In the rows, 128 means zero.
Each named turn below is shown by a few rows before and after it. Which turns, in which order, take the first row of each later pair to the second? The first pair is answered.
turn q_559:
[162  93 134 105 157 112 144 118 104 159 107  91 109 126  87 141 150 147
 155 161 117 131] |-> [155  82 136  94 134  97 143 103  97 168 123 120 128 142 106 151 143 114
 153 173 124 125]
[137 128 140 129 149 134 111 149 136 132 123 115 149 144 109 149 171 144
 131 116 113  99] |-> [144 102 119 118 139 112  96 144 132 129 105 112 128 155 123 143 165 140
 127 122 131 140]
[129 164 135 152 169 158 134 141 144 112  99 122 111 122 123 119 123 151
 148 118  99 141] |-> [134 124 111 125 138 113 116 119 128 114  90 142 105 150 158 115 112 113
 134 135 129 180]
[144 123 105 104 117 141 143 171 110 134 103  89 128 134  86 147 133 150
 146 135 128 149] |-> [137 107 107  89  90 120 141 151 102 145 119 125 151 159 111 155 125 109
 143 149 137 147]
turn q_884:
[145 124 129  93 126 103 123 102 129 140 124 109 122 134 141 116 124 127
 118 133 147 129] |-> [133 133 127 106 118 109 119 107 144 138 126 138 140 132 143 103 116 117
 125 131 132 101]
[115 136 130 124 115 140 173 135  75 137 150 113 123 117 131 155 107 117
 112 120 151 139] |-> [114 111 114 115 109 118 153 129  81 133 137 130 126 129 145 147 107  96
 108 130 155 150]
[113 147 148 120 124 129 165 128 134 121 107 137 137 129 133 149 129 128
 118 134 127 120] |-> [119 138 145 111 123 128 160 126 125 120 107 122 130 130 135 157 129 135
 117 136 135 136]
[135 108 128 148 126 155 174 130 125 132 107  88 110 106  67 166 136 134
 127  96 144 111] |-> [146  62 103 130 117 118 150 116 122 123  89 102 101 129  90 159 135 107
 122 113 160 140]
turn q_508:
[111  51 116  91 116  89 109 121 158 103 118 102 135 125 128 151 155  85
 141 192 153 102] |-> [113  71 118 119 149 124 111 147 168  93 109  64 119  91  94 145 159 122
 147 172 139  93]
[128 152 132 106 120 122 120 107 147 124 138 155 135 146 150  94 147 154
 140 113 122 139] |-> [123 123 149  92 116 131 120 112 122 133 154 161 153 138 147 136 150 105
 140 130 139 134]
[143  53 115 139 191  64  79 140 125 127 119 143 119 117 107 143 183 142
 119 169 105 120] |-> [144  61 113 143 194  63  83 140 131 122 114 143 113 115 104 133 183 156
 119 169  97 121]
[107 150 120 147 109 148 132 149 109 154 112 112 130 108 113 104  95 135
 140 122 110 147] |-> [112 151 112 137  93 124 133 130 115 159 115 132 133 128 138  95  90 130
 139 127 109 152]
Then:
Between the rows of a pair lie two turns.
[109 118 162 111 115 140 133 109 118 134 148 112 121 128 137 153 124 114
 119 110 160 150] |-> [ 91 125 159 127 106 140 130 111 137 136 150 150 145 129 138 132 120  99
 124 105 142 117]	q_884, q_884
[133  99 115 138 142 136 112 132 138 114 107 124 140 122 105 128 135 140
 125 122 133 110] |-> [134 108 112 131 128 115 112 116 145 117 115 148 150 144 126 118 128 133
 125 127 127 107]	q_508, q_559
[117 191 113 160  97 116 113 123 118 151 169 123  92 148 133 113  91 137
 117 127 132 171] |-> [111 165 136 157 112 152 113 149  98 157 182 105  98 118 110 155 100 104
 119 138 146 156]	q_508, q_508
[128 144 117 126 101 125 150 122 102 138 139 115 109 139 151 113  97 138
 115 113 144 163] |-> [113 125 115 124  92 123 140 129 101 143 144 143 132 137 155 120  98  96
 119 125 146 144]	q_508, q_884
[137 120 126 125 143 152 134 154  84 132 120  72  98  91 117 151 129 120
 119 137 176 194] |-> [118 163 175 139 140 177 159 149  92 150 162 106 147  88 106 174 131 103
 133 134 150 120]	q_559, q_559
[133 123 120 139 158 156 119 140 141 120 136 120 151 117 117 122 152 141
 144 112 108  97] |-> [129 104  89 140 141 135 105 135 145 121 120 137 144 128 132  97 138 127
 139 116 112 110]	q_559, q_884
[131 149 119 127 132 152 120 132 116 147 124  91 121 112 124 141 142 165
 142 120 144 128] |-> [118 131 124 116 110 128 113 114 120 150 137 143 158 137 149 151 142 116
 144 138 143 102]	q_884, q_559
[ 97 132 133 151  98 120 123 110 133 139 139 157 146 140 160 134 123 108
 131 118 104  97] |-> [114 124 162 145 131 159 132 130 105 138 147  91 126 111 131 172 137 121
 129 120 127 122]	q_508, q_884
[156 145 130 112 109 138 131 160 122 145 127 152 183 116 161 162 106  99
 145 146 101  88] |-> [178 128 134  90 118 131 126 158  95 140 121 103 147 122 166 186 112 116
 137 160 126 140]	q_884, q_884
[125 118 154 128 146 145 120 143 126 124 137 124 140 104 113 152 154 115
 147 130 113  95] |-> [140  93 146 110 141 129 111 132 112 123 130 113 124 114 123 159 155 113
 141 139 139 129]	q_884, q_559
[118 196 150 144 117 154 139 132 120 133 158 116 132 132 128 135 128 138
 117 108 108  99] |-> [134 144 108 113  96 107 111 113 107 125 127 110 100 159 164 123 123 124
 101 121 143 171]	q_559, q_508
[132 174 120 138 108 105 152 104 130 116 157 140 114 136 107 136 134 159
  97 156 162 151] |-> [125 179 127 146 109 108 150 104 141 121 162 153 131 135 103 135 136 157
 102 152 151 128]	q_884, q_559
[136 107 148 120 117 166 126 128 120 103 141 136 136 135 133 167 115 120
 146 135 135 130] |-> [136 115 137 136 134 175 124 143 135  97 130 118 120 122 117 148 117 147
 150 123 126 126]	q_884, q_508
[136  94 110 122 160 118  99 140 125 124  83  94 105 138 137 111 142 122
 129 131 125 166] |-> [134  83 120 110 157 115  97 138 116 130  92 103 113 141 140 122 144  98
 129 134 133 164]	q_508, q_508
[121 101 100 132 124 108 119 138 136 121 115 164 143 145 143 128 115  92
 132 140 117 114] |-> [123 116  98 156 150 136 122 160 151 110 104 134 131 120 114 120 121 126
 138 120 105 106]	q_508, q_508
[154 173 176 108 130 107 136  64 155 148 164 180 164 150 120 156 174 130
 148 141  61  98] |-> [189 151 153  92 157 110 127  72 129 132 132  87  94 137 109 164 186 184
 133 143  98 184]	q_884, q_559
[ 92  88 127 116 127 141 130 124 139 125 113 151  98 131 137 135 109  89
 126 139 135 155] |-> [ 87  95 127 133 141 161 128 142 147 121 108 141 100 112 119 127 111  97
 131 130 122 147]	q_508, q_884
[118  73 114 163 149 147 104 172 139 119  81  76 115 100  89 143 129 104
 147 133 122 119] |-> [114  76 104 169 144 142 100 170 144 116  76  86 115 100  91 126 124 107
 147 131 117 117]	q_559, q_508
[157 139 107 135 147  81  96 112 135 114 120 145 115 166 121 145 126 126
 155 133 135 117] |-> [147 147 122 140 146  99 106 114 129 122 137 159 132 154 116 153 123 113
 161 130 128  89]	q_884, q_508
[150 148 122 135 167 196 119 144 150 140 137 101 160 112 105 182 124 101
 149 127 132 118] |-> [163 138  63 120 128 122 100 104 168 130 101 129 133 165 157 122 101 127
 133 126 135 177]	q_508, q_559
[129 145 144 129 116 145 146 125 108 142 153 128 127 120 136 128 111 125
 138 123 141 135] |-> [137 131 133 120 114 129 139 120 109 139 140 118 116 127 142 126 113 131
 133 127 150 163]	q_508, q_884
[111  89  73 149 127 121 114 165 133 121  89 124 119 110 108  91 119 103
 135 146 151 126] |-> [103 131  89 172 127 143 136 172 144 128 104 128 133 101  99  84 115 124
 144 132 129  93]	q_508, q_884
[125 141  91 127  98 121 123 139 133 142 118 158 141 143 145  86  82 124
 134 125 119 152] |-> [120 153 132 142 128 179 132 171 123 146 140 129 155 108 101 127  98 118
 145 117 114 109]	q_508, q_559
[141 133  88 160 140 126 121 144 162 109 100 146 146 118 101  82 158 140
 153  99  95  85] |-> [158 148  93 123 112  83 133  94 146 118 109 147 135 171 148  79 153 162
 137 112 112 137]	q_884, q_508
[133 142  76 156 102 114 132 131 121 124 104 120  89 128 151  86  88 157
 106 120 143 187] |-> [123  97 112 140 118 161 130 166  79 136 130 103 108  95 124 158  99  87
 112 144 172 167]	q_508, q_508
[151 114 158 120 134  83 114 143 161 148 134 149 141 121 140 157 173 134
 109 151 162 154] |-> [153 134 151 141 153  95 114 159 176 138 122 126 128 107 124 138 177 171
 113 137 145 157]	q_508, q_508
[146 155 153 103 132 139 145 134 101 152 147 132 134 130 132 136 146 121
 125 136 141 127] |-> [152 163 134 106 138 131 142 134 111 144 132 118 112 131 130 114 144 154
 125 130 139 148]	q_559, q_508
[117 140 144 140 110 137 145 106 112 144 144 136 135 129 150 122 119 109
 123 122 131 115] |-> [130 143 146 141 128 144 148 114 110 138 137 101 113 119 134 123 126 133
 123 118 140 136]	q_884, q_559
[121  97 125 135 127 135  94 132  98 134 118 116 123  99 113 151 105  93
 122 129 153 144] |-> [109 116 128 161 136 149 103 143 116 132 126 131 140  89  98 137 103  98
 131 116 129 105]	q_884, q_559
[134 167 125 151 128 135 141 129 131 135 149 108 112 132 125 112 109 159
 118 130 121 135] |-> [129 148 107 146 104 113 129 122 136 136 144 144 120 148 144  99  98 133
 113 136 125 138]	q_559, q_884
[117  62  72 156 126 143 102 179 155  89  89  77  70  97 112  91 100 111
  95 134 133 144] |-> [ 89 123 141 179 133 178 139 176 167 110 150 120 138  89  92 120 107  93
 114 129  90  39]	q_559, q_559
[134 155 139 150 142 141 167 176 127 111 156 111 114 146 108 109 163 172
 113 129 134 107] |-> [148 111 123 117 126 100 149 160 111 105 142 109 103 174 133 117 166 144
  99 152 161 155]	q_884, q_508
[121 104 121 124 112 119 116 121 121 142 128 171 154 127 149 130 120  79
 123 144 137 112] |-> [128 144 110 160 147 144 124 147 151 124 103 127 124  95 118  94 122 154
 126 114 108 110]	q_508, q_508
[137 112 142 129 153 113 139 132 155 154 133 145 129 128 132  99 114 150
 117 120 140 136] |-> [136 101 156 127 153 129 140 140 142 159 141 137 137 118 123 122 116 128
 117 122 155 131]	q_508, q_508
[116  93 156 105 120  82  90 124 156 109 157 168 137 152 155 134 133  92
 147 168 107 119] |-> [111 152 184 139 140 127 123 142 172 114 172 149 141 122 124 128 133 137
 159 139  80  82]	q_884, q_508
[141  91 107  98 126  84  87 110 126 123 105 118 111 155 137 116 135 118
 132 125 135 160] |-> [134 149 143 131 165 134 113 133 145 122 120  90 119 122  90 123 154 163
 149 100  99 106]	q_559, q_559
[139 124 113 111 112  99 123 107 126 120 128 122 116 142 141 130 125 120
 133 145 132 145] |-> [124 110 119 117 117 119 118 125 127 126 136 139 133 123 127 139 123  90
 142 145 130 117]	q_508, q_884
[131 104 129 115 138 105 112 131 152 100  99 129 152 146 137 133 173 134
 133 152 124 111] |-> [134 112 120 124 147 114 112 141 153  96  87 116 137 136 128 121 169 150
 129 145 117 119]	q_884, q_559
[104 129 113 152 120 130 135 129 147 138 127 173 150 123 130 108  91 104
 138 127 103 107] |-> [130 132 114 153 151 150 137 143 137 123 107  94  98 103 109 115 103 162
 130 118 115 153]	q_559, q_884
[128 120 139 141 145 120 119 137 148 133 119 153 138 121 118 155 150 124
 123 136 102  56] |-> [143 105 105 140 148 102 104 140 153 117  83 124  97 127 126 125 147 157
 116 131 108 106]	q_508, q_559
[121 119  98 130 129 157 141 160 111 141 107  99 100  98 120 124  99 126
 107 116 137 170] |-> [ 96 125 111 133 106 144 144 148 124 151 134 168 152 111 129 128  96  78
 117 120 119 112]	q_884, q_559
[142 106 153 101 137 118 123 117 128 122 133  99 133 142 126 159 146 127
 129 141 138 131] |-> [129  99 146 122 151 136 114 138 141 120 126 110 142 124 108 152 148 116
 132 140 125 103]	q_884, q_508
[122 111  82 130  93 125 114 146 117 121 108 134 112 117 134 121 104 113
 105 132 157 177] |-> [111 169 146 135 108 170 153 145 100 142 161 122 143 105 112 160 114 122
 118 126 148 127]	q_559, q_884
[100 148 108 143 121 167 120 157 121 121 135 140 127  99 120 148 128 112
 144  97 128 102] |-> [115 103  87 117 115 135  98 143 107 111 116 126 103 118 139 152 135  97
 133 118 156 152]	q_884, q_884
[122 169 119 153 139 151 156 128 137 123 127 134 115 107 125  91 115 173
 132 101 116 120] |-> [131 114  89 123 123 108 122 111 132 114 102 145 103 134 154  89 117 144
 122 124 144 166]	q_884, q_884
[127  74 117 142 174 147 102 138 134  94 122  99 106 105 107 103 121 124
  99 132  92 126] |-> [110  98 148 144 160 149 116 124 135 113 155 140 149 114 112 119 115  93
 106 134  83  81]	q_559, q_559
[121 140 131 129 110 136 154 133 107 143 144 145 129 118 127 119  89 108
 135 120 149 141] |-> [128 128 126 125 118 136 148 138 102 140 136 121 111 117 125 124  99 112
 132 122 156 158]	q_508, q_884
[118 136 125 125 106 132 134 160 111 120 137 142 152 124 131 134 117 107
 143 133 116 103] |-> [134 118 110 122 123 130 123 171 108 106 110 102 115 118 124 130 125 137
 136 133 124 143]	q_559, q_884
[128 166 162 121 132 122 148 124 109 119 150 110 148 124 125 151 143 131
 135 142 123 134] |-> [130 157 163 118 134 116 141 117 111 116 150 108 149 127 126 155 152 127
 134 152 122 132]	q_884, q_559
[124 110 104 147 146 138 117 160 139 124 108 113 114  87 107 122 139 123
 127 124 112 117] |-> [132 119  87 135 128 104 114 134 152 118  99 129 109 119 135  98 132 141
 123 122 108 137]	q_884, q_508
[137 141 140 133 110 149 157 144 135 115 118  95 102 115 136 122 100 145
 125 118 159 180] |-> [125 136 124 132  83 114 149 128 149 117 118 150 124 139 163  99  89 114
 123 124 146 164]	q_508, q_884
[136 115 132 114 131 100 120 109 142 106 121 130 121 141 138 110 138 132
 131 127 122 128] |-> [134 125 132 127 136 110 125 117 152 103 115 126 116 130 127 104 136 143
 136 118 115 120]	q_884, q_559
[117 124 161 138 140 118 125 108 157 124 131 151 154 164 129 151 148 138
 146 135 100  74] |-> [143 101 147 117 148 114 116 110 134 116 111  88 101 162 128 159 155 171
 132 139 133 152]	q_884, q_559
[125 140 105 124 100 101 113 131 162 123 101 163 151 152 171 105 119 116
 100 162 122 154] |-> [129 172 103 148 123 134 129 156 164 121  92 122 125 122 143  90 119 165
 104 138 111 160]	q_884, q_559
[ 99 100  81 169 118 150 134 156 113 140 121 114 105  94 126  99 103  94
 132 133 143 141] |-> [ 89 126  99 178 121 167 148 164 121 143 138 122 121  86 114 106 107  97
 139 127 128 108]	q_559, q_559
[140 164 156 112 113 133 131 112 109 140 156 111 146 134 127 147 147 137
 148 133 116 118] |-> [148 141 153 110 122 140 121 122 104 135 148  91 131 129 118 157 158 133
 144 137 131 135]	q_884, q_508
[159 154 129 138 145  86 129  81 159 105 131 149 117 163 149  94 147 197
 120 128  78 133] |-> [152 116 157 102 123  84 126  69 118 127 168 175 151 178 166 156 148 116
 119 160 113 130]	q_884, q_508
[113 124 129 125 103 163 142 156  84 148 137 130 125 111 126 152 102 100
 133  98 148 128] |-> [111 131 138 128 112 170 146 158  88 147 141 120 130 109 124 156 109 107
 136 100 144 119]	q_884, q_559
[143  82 114  95 107 113 108 138 104 117 120 139 112 126 147 137 120  94
 157 154 155 149] |-> [120 121 123 139 122 153 122 168 130 123 128 158 137  90 112 118 113 103
 174 127 118  81]	q_884, q_508
[136 134 147 120 161 134 114 124 137 132 134 109 148 123  95 161 156 130
 135 154 134 104] |-> [136 110 132 103 140 108 104 113 128 135 129 129 149 139 118 160 148 106
 128 165 149 128]	q_559, q_559
[133 162 139 132 138 106 142  94 150 116 142 143 122 139 127 112 139 166
 131 132 113 108] |-> [138 144 126 121 125  87 132  84 143 119 138 156 116 154 144 110 132 146
 128 144 124 129]	q_559, q_559
[120 118 127 133 154 134  84 139 161 107 103 143 142 115 108 126 144 113
 154 102 105  80] |-> [138  83 110 101 144 116  78 125 130 110  90 112 108 130 130 137 138 109
 138 118 146 152]	q_884, q_559
[135 142 114 127 117 138 146 143 126 144 120 119 114 119 131 120 118 148
 132 116 140 146] |-> [134 116 111 115 110 127 134 144 118 149 119 132 123 125 140 128 116 116
 131 127 150 150]	q_884, q_508
[117 110 149 106 101 102 149 100  76 133 142 105 117 133 151 178 140  95
 107 154 163 145] |-> [ 90 153 161 145  97 130 168 112 104 147 158 149 155 119 137 158 131  95
 120 133 125  72]	q_884, q_884
[122 106  97 105  65 109  96 153 118 146 129 112  93 150 154 142  92 130
 130 130 140 197] |-> [114 162 166 111  78 150 135 148 104 166 189 112 129 136 129 189 106 131
 141 127 125 135]	q_559, q_884
[118 114 105 105  85  93 124 107 113 142 125 157 120 153 131 133 109  86
 121 130 115 132] |-> [133 132  97 129 127 124 126 131 126 123  96  93  81 118  91 114 126 152
 121 108 104 150]	q_559, q_559
[121 124  89 142 127 127  88 140 126 121 102 137 157  86  89 108 108 124
 125 100 103 117] |-> [120 163 112 148 130 144 114 133 120 128 120 126 156  86  87 110 106 153
 125  92  97 110]	q_508, q_884
[137 142 123 123 124 129 152  99 108 131 143 181 140 128 191 112 111 104
 158 115 126 133] |-> [153 156 141 116 140 149 166  97  86 130 147 126 115 117 177 137 120 135
 153 116 142 160]	q_884, q_884
[132 118 118 151 150 125 106 141 162 106  97 131 131 121 106 102 145 144
 139 125  93 101] |-> [129 157 147 150 143 134 133 131 154 121 125 136 144 126 110 110 138 155
 142 119  87  85]	q_508, q_884
[170 131 145 128 135 128 156 156  91 145 131  76  95  81 109 170 133 126
 152 163 136 153] |-> [135 115 111 151 103  94 135 151 135 147 120 181 148  93 133 124 113  67
 163 159 101  93]	q_884, q_884
[128 177 123 111 161 130 142 129 112 110 171 161 135 122 110 168 107 140
 130 117 162 120] |-> [141 161  95 111 158 114 131 128 117 100 143 142 108 126 115 146 103 163
 127 111 168 158]	q_508, q_559
[128 118 110 161 101 131 159 173  96 156 117 112 102 125 137  95  68 127
  99 120 140 207] |-> [125 104 121 154 100 138 156 179  81 161 127 111 110 120 136 116  69 105
 102 127 152 204]	q_508, q_508
[131 153 150 127 138 130 134 124 135 119 137 127 131 133 121 146 136 142
 129 127 119 106] |-> [131 126 132 111 119 109 123 110 127 121 130 137 131 153 144 145 129 117
 123 134 138 131]	q_559, q_559
[125 150 148 114 119 158 161 114  87 149 174 112 122 119 121 171 119 137
 127 142 154 142] |-> [134 164 125 122 123 144 160 113 103 138 146  94  95 124 124 136 114 185
 123 128 143 169]	q_559, q_508
[120 143 161 156 134 192 133 177  92 141 125 102 103  90  93 181 125 117
 133 137 142 103] |-> [116 108 150 131  94 155 121 153  76 150 132 149 119 124 135 186 113  64
 125 163 164 119]	q_559, q_559
[122  81 108 144 135 133 101 164 142 115 101 133 138  98 107 116 120  90
 129 137 125 122] |-> [115  90 100 142 116 112 107 146 152 119 105 160 149 119 129 100 113  85
 126 137 119 114]	q_508, q_559
[132 133 142 112 124 113 141 126 116 118 140 111 134 165 137 135 137 131
 124 130 135 144] |-> [132 137 142 124 136 129 144 138 119 114 134  94 127 147 116 131 142 146
 125 125 127 139]	q_508, q_508
[105 114 115 147 116 129 116 149 130 127 116 157 147 123 134 113 120  80
 133 129 124 106] |-> [131 125 137 133 139 152 129 149  96 124 123  85 105 112 119 148 131 122
 126 129 150 149]	q_884, q_884
[152 140 137  93 164 143 112 108 156 127 117  93 121 141 133 108 117 139
 131 107 101 129] |-> [148 117 150  73 152 143 110 111 139 136 133 106 137 145 138 145 117  92
 130 125 118 126]	q_508, q_508
[108 143 151 128 111 147 142 128 133 160 132 156 177 119 109 144 119 125
 120 116 140  81] |-> [124  89 105 103 100 110 113 120 119 148  94 142 135 138 131 124 110 120
 104 129 172 158]	q_559, q_559
[123 131 103 139 111 107 124 135 139 109 100 144 132 127 126 112 128 136
 114 131 108 116] |-> [130 126 100 131 104 105 126 132 128 112  94 131 119 128 130 116 121 136
 110 131 122 142]	q_884, q_559
[131 153 154 127 114 111 141 101 114 151 144  90 108 142 124 170 109 137
 104 126 133 161] |-> [116 173 166 149 118 120 142 105 141 146 154 127 145 140 112 166 116 131
 113 120 103 100]	q_884, q_559
[136  82 118 100  88 105 123  93  99 154 129 114 107 132 161 136 107  78
 111 142 158 172] |-> [121  49 108 127 106 127 105 130 117 146 110 128 120 100 136 128 110  51
 121 137 146 137]	q_508, q_884
[112 105 133 128 145 140 128 140 134 137 133 132 128 105 104 122 124 111
 149 110 118 128] |-> [119 122 128 128 146 130 134 133 138 134 122 117 111 113 106 109 122 144
 145 104 115 145]	q_508, q_884
[130 159 134 137 135 106 138 117 142 118 124 115 122 145 117 121 151 171
 133 130 115 124] |-> [123 127 158 118 129 116 135 122 112 132 144 125 144 142 113 169 155 114
 134 151 138 119]	q_508, q_508
